Rotation paths and how fast each direction turns (degrees a step):
Each turn is a multiple of 5 degrees from 10 to 175, or 0.
Each row of a path follows its step; steps can be skipped.
Path 1:
step 0: [ 21.5  -1.3  30.2 -11.4   4.4   7.3 -16.8 -17.6 -27.1   9.4  15.2 -46.1
  -3.1 -40.2 -15.8  19.6  11.6   1.5  -1.0 -43.5  28.3 -19.5 -19.8   4.6
  19.4  -6.2  -7.4  -5.1 -19.0  39.9  28.4]
step 1: [-11.2  15.4  23.4   1.6 -17.2  -3.7  11.0 -11.1  15.3  -4.1  20.0 -34.4
  -6.5 -19.6  13.5  18.1 -37.7  14.4  -4.0   2.5  40.8  -5.8   0.9  23.3
 -10.4  44.2 -25.1 -27.6   2.1 -51.7  14.7]
step 2: [-10.3  44.4  -4.9   4.9   2.8 -11.7  21.5   5.1  37.4  16.7  -0.5  16.5
 -19.5 -53.9 -15.7  23.3  11.3  17.2  13.3 -12.4 -16.2  19.0  -9.0   9.8
  -5.2  12.9 -30.9  36.3 -21.6  13.4  38.5]
step 3: [-18.8 -33.6   3.0  20.3 -21.7 -26.4 -35.6  13.5  19.7  13.9  -4.4 -33.6
 -10.6 -26.7  -3.3 -37.9 -10.3  12.2 -24.7 -49.6  15.1  -4.3   4.8  23.6
   5.4 -15.6 -30.0   9.1  -5.8  10.1  14.4]
step 4: [-21.6  14.1  -1.8   9.9  -2.0 -22.8  16.7   2.4  45.0  49.3  17.3 -41.8
  21.5 -12.5  15.8  17.9 -21.3  -3.4   8.6  24.4  23.2  -0.9  17.4  -8.0
   6.8  -1.5  12.4 -27.0  24.9  22.0  32.0]
step 5: [-12.2  19.6  -1.2 -26.2 -10.1 -18.0  -8.1  -3.8 -14.8  18.3 -39.4  19.5
  -8.0 -40.2   0.6  12.4 -24.9  29.8 -11.8  -6.3  22.0 -33.8   2.4 -27.3
  24.0  23.1 -12.8  37.1  24.0  21.6  25.7]
step 6: [ -2.4   4.5  18.4  -8.1   2.5  13.2 -17.5 -39.7   8.1  12.7 -13.2 -28.4
  28.4  -2.9   0.8  -4.4 -49.4   1.8   2.1 -53.1  23.4  31.1   3.9  24.0
  14.0  19.4   1.5  -0.1 -29.2  29.6  10.0]
step 7: [-40.9  19.6  40.3   1.8 -12.6 -24.5  10.0  28.7   3.3   8.4  -1.3  -9.1
  -2.8 -43.0  17.6  44.0 -46.6  -7.1 -12.6  12.7  15.1  31.4 -18.4  10.7
 -13.4  -7.2   2.1  -5.7  11.1 -13.6 -11.8]
step 8: [-16.5  30.4  32.6  12.2  -9.5  18.3 -29.6  12.7  34.7  34.5 -20.4   5.8
  18.3 -19.2  -7.0   9.3  14.1   8.1  -8.4  -3.9  -4.6 -35.3 -10.9  29.3
   5.1   7.7   2.2  58.8 -18.6   5.2  16.4]
step 9: [-12.9 -51.8  29.1 -28.0 -14.9   6.9  16.3  32.6   8.5  17.8  17.6 -23.2
  44.6 -28.4  -1.8   1.1  -9.9   8.7 -14.4 -49.0  -3.7  -7.1  20.4  11.3
   5.9  11.4  -7.2 -15.0   1.1  14.6  17.8]
step 10: [ -9.1  41.7   4.0 -11.7  -4.4 -24.2  14.6  17.4  -3.1  32.8  37.3 -30.0
  -6.2 -10.7 -23.9  36.3 -27.4  18.6  -4.0   7.2  33.7 -22.7  13.8  -4.3
  37.2  -9.8  19.8   0.3 -23.8 -19.2   7.6]
Speeds:
[  6.1  13.9  -2.5   0.0  -4.0  -5.5   4.7  -1.1   9.8   4.8  -8.0  17.5
   2.4  -5.0 -12.6   0.9  -5.0   6.9   4.5  11.7  -2.3 -14.6  -7.6   1.9
 -13.4   3.1   6.3  -0.4   7.6  -5.1  -0.7]
120
[-10.9   1.7  -8.6   5.2   4.3  -3.4 -13.1  -1.0  -0.5   4.2 -20.2   3.9
  10.7  -0.1   9.0  -1.5 -13.7  -8.5   0.9   0.5  -1.8   8.9   0.6  -7.0
   3.2   4.7   8.8   2.1   9.0  10.3  -7.1]
35
[ -4.6 -19.6   7.2 -10.6  -6.1 -12.6   4.6   6.7 -13.6  -6.9  -6.0   3.4
  -2.0 -13.7   3.6  -4.6  -2.5   1.6  -3.6   4.9  -7.2  -0.4 -11.3  -4.4
  -4.4   3.6  -9.2  -5.6   8.4  -1.7   0.5]
170
[  5.1  -2.3  -4.8   0.7   0.7   0.9   1.6  -2.0   1.7 -10.1  13.7   9.5
   7.9 -10.7   8.8 -15.5  -1.6   3.6   2.4 -19.3   3.3  -6.2  -8.5   0.6
  -4.3  -1.8  10.6   8.3  -2.0  11.2  -3.8]
120
[  2.5  -9.6  -2.8  -2.6   5.3  -9.7 -11.0  -7.5  -2.8  -1.1   2.1   3.9
   7.2  -7.3  -6.4   5.0   3.2  -2.1  -6.2  -1.4   9.7   9.3   5.9  10.0
  -5.3  -8.8  17.9 -10.1   1.1 -12.4  11.9]
120
Path 2:
step 0: [-25.6  -3.6   1.9  11.5 -18.2  16.0  19.4  15.2   9.8 -55.8 -19.1   5.3
  14.2 -11.9 -17.3   7.5  12.0 -10.2   4.6  -2.3 -10.7 -11.5  -3.8 -27.2
   3.6  -9.6 -48.2  -9.6 -27.9  18.6  22.6]
step 1: [-13.3 -20.2   6.4   0.0 -40.4 -40.7  26.7  -7.2  16.6 -13.3 -15.1  -7.2
  -4.6  12.0  15.3  45.8  24.1  -0.7  14.2   6.7  -9.6 -13.3   2.5 -12.0
   7.6 -19.4 -28.4   4.6   1.7  20.3 -31.4]
step 2: [-13.5 -22.5   1.5  21.4  -4.6 -10.1  -1.4   4.6 -37.2  -7.6 -37.8  21.8
 -16.7 -26.6  14.6  25.8  43.2 -19.2 -10.7   2.2  10.7  -9.8 -10.3  -0.6
  -1.3 -24.6  -9.5   3.0 -43.0   2.3  -3.1]
step 3: [ -2.3 -13.3   8.2  -5.5 -41.9  -3.3   0.6   1.8 -26.5  19.4  -9.5  -6.1
 -34.4 -14.0   4.1  -3.2  32.6  20.9 -19.3  20.5  19.1  -7.5   4.9 -19.0
  -7.7 -43.8  -1.9  27.1  26.8   6.2 -22.4]
step 4: [ -2.8  12.0   6.8  18.4 -27.4  35.0  -6.8 -15.9 -39.1   9.9  -9.0   8.3
  32.0 -29.3  -1.5   9.2  33.3 -22.8 -22.6  11.6   6.7  13.6   3.7  -3.4
 -16.0 -38.6   9.2 -20.4  12.1  -1.9  22.0]
step 5: [-23.6   8.2  12.5 -17.2 -52.6  25.4   3.3  -7.1  -8.4   3.2 -21.7  -2.1
  -1.5 -13.5   5.6 -17.2 -31.1 -18.1 -21.8  14.8 -13.8  12.5  29.3 -15.3
  -5.5 -15.1 -22.9   0.5  31.1  32.9  -2.8]
step 6: [  1.2  18.3   7.8  21.4 -28.1  11.6   4.8 -11.6 -25.5  11.6 -16.1  10.1
  50.8  -0.1  -1.9  16.0 -11.3   7.1  -3.3  12.1 -36.8  15.9  -1.5  -9.3
  17.4  -8.2 -38.8 -25.5 -25.8  30.2  -3.9]
step 7: [-25.6  -4.1  -7.2 -41.8  -9.8 -17.0  37.9  -5.7 -14.2   3.9 -54.9   5.7
   3.7 -17.9  -9.2   2.7 -16.1  22.3   3.4   1.4 -12.7  -5.2  10.1  11.6
  -5.5  -5.7 -38.5  -3.1 -16.2  15.7 -18.5]
step 8: [ 10.6   9.7   6.8   5.3  -9.3 -15.4  29.0   2.9 -61.7  -3.7 -11.7  11.0
   4.0  27.7  -4.9   4.6  15.6   9.7  23.3  13.5  12.9 -26.3 -23.5  -4.6
 -16.4 -18.1 -25.3 -27.5 -23.4   9.8 -23.9]
step 9: [ -9.4  -2.9 -10.4 -20.6 -19.3  -2.4  24.0  16.8 -11.9 -27.8 -29.4   4.9
   2.9 -43.3   5.1 -25.6  27.1   5.1  30.7  -0.1  20.6  -1.1 -32.2  -9.6
 -24.2 -28.1 -15.9   3.1  19.3  -7.7 -14.8]
step 10: [  2.0  -2.8 -20.6   8.2 -35.6  23.4  -1.5   6.9   1.4 -13.7   2.9  -2.2
  11.3   7.0  -0.8  11.3  28.7 -25.2   6.0  22.3  27.6 -28.8  -7.3 -47.8
 -29.7 -21.4  -6.1 -28.2   6.2  26.2 -12.7]
Speeds:
[-12.1   2.4   4.8   2.1   2.4 -16.5   8.3  -3.2   1.3  -8.4   2.6   7.1
   9.2   8.6  -5.5  -3.4   0.8   3.8  10.8   9.0  -1.3  -3.0  11.5  14.3
   5.4   0.5  -8.3  10.1  -9.9   5.2   7.4]
55
[  6.1   4.0   2.4   0.7  -8.1  -3.8   0.3  -1.5  -2.2   6.4  10.8  -8.2
  -8.5  24.9  -2.8   0.2  -2.1   5.9   1.4   6.9  -3.3 -11.7   8.6 -16.4
   0.2  -2.7   0.3   1.6   5.2   6.9  -8.5]
155
[ -6.5   2.1   9.8 -17.1   6.2  -0.6   4.6  -0.8  -5.5   0.3  -3.2  -2.1
   5.4   2.4  -5.4   0.1  -5.6   1.3   8.0   4.2   5.5  11.1 -13.9 -11.0
   5.6   3.0  16.5  -3.4  -4.8  16.4   1.5]
35
[  2.9   3.7   2.4  -4.6   7.5   4.5   6.3  -0.5 -19.2   0.9   0.7  -0.8
 -10.5   1.2  -8.9  -2.8   6.5  17.8  -4.9  -0.6  10.4  -8.4  -4.3  15.6
  -1.7 -10.4   7.7   2.7   2.4  -7.9   1.2]
70
[-10.9  -9.1   8.5  12.5   7.3   4.1  -1.3  -3.3   9.7 -11.8   3.0  -7.7
  -2.8  -0.2   3.3   9.8   0.6  -2.1  -0.2  -7.5  14.6  -0.9   3.2  -5.7
   8.0 -17.6   6.5   7.2  -3.9  -0.3  -8.6]
35
[  4.3   9.8  15.0   6.1   2.6   7.0  -5.3   9.5   9.4   7.2 -14.0  -1.1
   9.2  12.1   4.0  -6.8  10.4  -2.9  -6.5  -0.1   2.4 -11.4  -5.8   1.2
  -2.1  -2.6   1.0  -5.2 -13.9  -0.1   8.1]
175
[  1.7  -0.3 -10.7  13.1  10.3   8.4  -3.4  -3.4 -18.0  -5.5   9.5   6.8
   3.7   2.1  -9.6   6.2   3.6  -6.6   0.6   0.8  -2.6  -1.1   2.8 -12.7
  -0.4   2.2   0.3  -7.9 -16.3  -1.0  10.3]
175
